In the rows, zero is written as 128.
Named turns come first, each shown by rows before and after it. Which turns, in which order, take the first row of each pair that follows to the second? Write the first one first, as in the answered first pair.
turn Q445:
[144 103  74  91 116 132 111 127 132 159 136 138  94 175 157 154 183 127
 174 167 117 132] -> [149  84 120  78 138 150 135 135 105 154 144 119 113 124 121 143 193 139
 165 141  79 175]
[134 164  99 163 146 105 137 117 152 127 143 145 150 154 128 140 150 119
 158 138 114 102] -> [139 157  89 128 143 111 126 144 148 153 134 143 141 164 125 128 171 129
 148 129 105 120]
[148 110  68 104  78 103  82 154 165 172 100 123  81 189 188 108 123 120
  83 130 176  79] -> [158  74 131  52 118 133 106 190 122 188  98  87 100 123 124  83 155 142
  64  82 112 166]
turn Q661:
[142 137 116 143 152 130 136 119 146 149 163 121 117 116 165 142 110 123
 124 146  95 131] -> [143 140 113 139 155 134 133 124 144 153 165 124 119 115 158 141 118 128
 131 146  91 136]
[117 144 117 122 152 133 136 132 130 120 143 135 141 104 105 142 139 146
 148 121 110 139] -> [120 132 118  99 144 135 127 148 126 141 133 128 127 112 106 126 145 147
 126 113 107 146]
[113 113 136 149 120 123 144 153 111 143 131  90 100 137 138 134 118 144
  91  99 128 109] -> [111 123 139 176 127 119 150 134 114 126 139  98 110 126 136 150 109 142
 110 106 132  98]
turn Q366:
[139 148 114 119 129 131 112 153 141 126 136 173 126 127 115 125 166 125
 169 143 136 176] -> [143 148 103 128 109 122 101 146 153 131 127 173 109 157 142 121 148 114
 150 149 156 149]
[126 105 188 170 143 129 166  94 107  81 151 103 140  68 106 149  91 114
 133 115 104 121] -> [134  96 156  77 158 143 135 157  96 147 132 105 130  82  85 119 159 145
 129  96  77 179]
[146  94 188 128 126 123 158 126  90 121 142 115 108  98 125 105  89 106
  85  96 110 132] -> [149  92 180 104 133 127 149 144  83 138 135 115 103 100 119  95 108 116
  86  93 103 149]
[136 151 169 121 164 135 113 116 100 101 240 132 172 106  83 127 137 199
  94  98 110 138] -> [143 146 132  69 145 132  80 151 109 154 214 135 142 156 107 101 161 203
  65  94 121 137]
turn Q56:
[125 140 141 129  73 152  94 165 126 129 115 110 119 142 150 116 125 117
 106 129 116  97] -> [127 133 146 127  76 153  97 164 124 129 113 107 118 136 147 114 123 119
 101 123 109 102]
[159  98  53  95 105  92 121 164 182 122 106 138  93 147 155 132 108 121
 141 140 131 137] -> [162  85  68  75 110 100 123 177 171 133 101 129  90 138 146 120 118 125
 125 125 118 157]
[147 114  85  90 129 135  85 168 138 188 108 147  88 146 152  84 148 135
  87 127 139 118] -> [148  95 122  83 134 145 100 172 121 185 108 131  92 118 136  76 147 136
  69 109 120 139]
Pairs:
Each pair is 2 to 3 turns apart.
[134 125 107 106 103 131 112 138 138 150 114 129 101 180 157 100 133 127
  90 121 146 122] -> [124 146 113 166 110 120 133  93 148 103 135 145 121 159 155 137 106 115
 127 142 160  92] : Q661, Q661
[128 133 111 157  97 111 132 110 148 135 133 120 119 150 143 124 128 127
 108 130 141 119] -> [125 141 105 131 128 119 134 130 139 144 136 126 136 130 110 127 163 151
 136 124 116 158] : Q661, Q366, Q366
[124 128  94  87 154 128 104 144 135 154 123 149 130 144 117 132 160 134
 137 134 134 145] -> [118 134 121 125 175 130 131 119 129 118 140 150 151 105  97 152 145 131
 161 134 122 149] : Q366, Q366, Q366
[133 128 138 137  95 118 134 117 144 137  84 106 127 125 148 100 109 135
  87 121 120 135] -> [130 140 131 124 130 124 140 128 139 136  93 118 150  97 114 114 144 154
 126 118  97 171] : Q366, Q661, Q366
[137 161  75  52 183 145 102 170 130 175 123 164 137 124  95 144 181 165
 174 153 109 172] -> [133 150 160 131 197 152 158 117 105 101 155 142 168  45  70 166 130 149
 177 146  87 171] : Q56, Q445
[131 111 128 147  85 135 146 137 117 138 118 115  87 172 164 116 100  81
  64 132 160 107] -> [121 124 166 156 151 150 187 130  92  97 150 121 144  77  92 145 131 107
 131 123 108 173] : Q366, Q366, Q56
[142 143  64 113 124 118  96 153 149 140 127 148 120 153 127 123 152 129
 149 149 141 128] -> [143 122 123 105 147 134 129 156 116 131 136 123 141  92  85 113 154 137
 138 119  98 174] : Q445, Q56
[122 135 123 113 104 100  86 190 139 123 113 157  84 149 146 105 127 165
  84 113 106 134] -> [120 136 128 128  97  94  86 176 140 117 112 155  80 153 156 109 110 160
  77 117 115 117] : Q366, Q445
[166 128 107  81 148 103  81 139 106 131 117 119 111 127  84  96 185 149
 109 144  76 171] -> [157 139 146 164 156  93 119  80 105  59 145 121 138  82  81 130 137 132
 137 153  76 143] : Q445, Q56
[123 142 110 144 126 123 122 129 136 122 122 140 106 193 163 137 125 103
 149 135 150 108] -> [125 130 144 160 119 124 138 118 129 106 128 129 108 178 167 132 103  91
 129 126 147 107] : Q56, Q56, Q366
[174 128 105  49  95  92  90 213 118 216  68 101  92 234 160 123 151 119
  84  67 148 152] -> [172  95 254 136 129 112 183 149  67 124 108  54 143  97 100 143  88 104
  79  27  90 184] : Q56, Q445
[134 121  93  51 124 146  94 176 118 191 100 132 110 165 144  93 162 141
 104 118 114 158] -> [132 118 107 122  83 130  99 127 135 156 103 126  91 193 189 103  95 104
  76 137 154  86] : Q366, Q56
[128 128 160 174 119 139 160 108 103  60 128 135 118 117 137 161  94  96
 159 142 141  43] -> [126 127 172 156 151 151 174 121  88  60 137 135 141  81 101 166 124 115
 181 131 110  84] : Q366, Q661, Q445
[190  97 167 131  98 115 148 139 103 114 117  86  97 115 157 138 143 129
  92 159 121 129] -> [187 123 133 146  94 105 137 128 124 107 116 105  95 141 175 156 139 124
 112 180 147 100] : Q661, Q445
[142 118  95 118 109 129 108 169 167 156 107 123 111 176 149 109 113 103
 132 171 141 121] -> [146  85 158 110 121 148 136 173 134 152 111  92 121 130 117  90 106 103
 103 139 102 161] : Q56, Q56, Q56
[125 145 144 184 134 110 139 106 135 117 139 106 130 125 129 139 117 127
 154 138 145  97] -> [125 139 160 166 150 119 149 120 119 121 142  99 142  98 101 134 132 139
 157 125 123 128] : Q366, Q661, Q445
[134 126 154 157 111  92 102 112 154 126 138 119  87 170 175 103 104 112
  95 160 213 116] -> [141 112 154 118 109  99  94 137 145 152 128 112  76 175 173  83 120 121
  79 146 200 137] : Q56, Q56
[ 85 121 154 189 144 108 178  97 113  55 147 151 128 126 146 190  65 105
 129 148 147 119] -> [ 82 148 105 144 184 111 164 130 117  74 149 177 146 117 111 203 131 141
 189 155 129 161] : Q56, Q366, Q56
[122 136  95 116 181 104 128 122 134 128 132 126 158 119 117 124 173 176
 159 155 130 158] -> [121 141  77 137 157  90 115 107 153 124 130 134 144 157 148 129 148 161
 151 172 159 115] : Q366, Q366, Q661
[145 141  70 121 134 122  81 157 161 145 136 160 132 158 147 125 160 171
 157 154 130 119] -> [147 113 154 138 161 141 131 141 121 110 155 129 161  75  99 124 146 173
 147 122  82 165] : Q56, Q445, Q56
[126 131 148 170 110 124 149 102 132  93 116 120 136 103 135 140 101 124
 110 129 125 113] -> [131 121 149 118 129 139 146 135 119 121 109 113 142  87 110 123 144 143
 111 110  98 164] : Q366, Q661
[ 89  98 133 159 177 115 133 135 123  95 122 127 131  41  88 129 109 131
 130 115  98 153] -> [ 83 114 114 192 165 101 127 114 139  80 128 141 131  59 111 145  92 119
 143 136 122 119] : Q661, Q445
[126 117 103 137 108 122 107 140 140 126 119 130 121 149 144 127 123 119
 122 133 159 102] -> [123 123 112 123 146 135 121 145 125 119 128 135 148 107 103 139 152 142
 157 126 130 146] : Q661, Q366, Q366
[160 135  78 105  75 133  89 130 118 188 111 140  97 149 143  95 193 110
 102 155 132 124] -> [143 160 111 198 107 125 139  70 115 101 152 151 145  81 115 150 155 105
 168 174 126 112] : Q366, Q366, Q56
[111 129 139 145 158 127 161 103 120  96 126 120 175  98  92 150 125 132
 151 130 113 136] -> [122 106 106  93 112 125 118 142 132 161  91 112 127 173 133 104 135 122
  83 122 134 114] : Q661, Q661, Q366
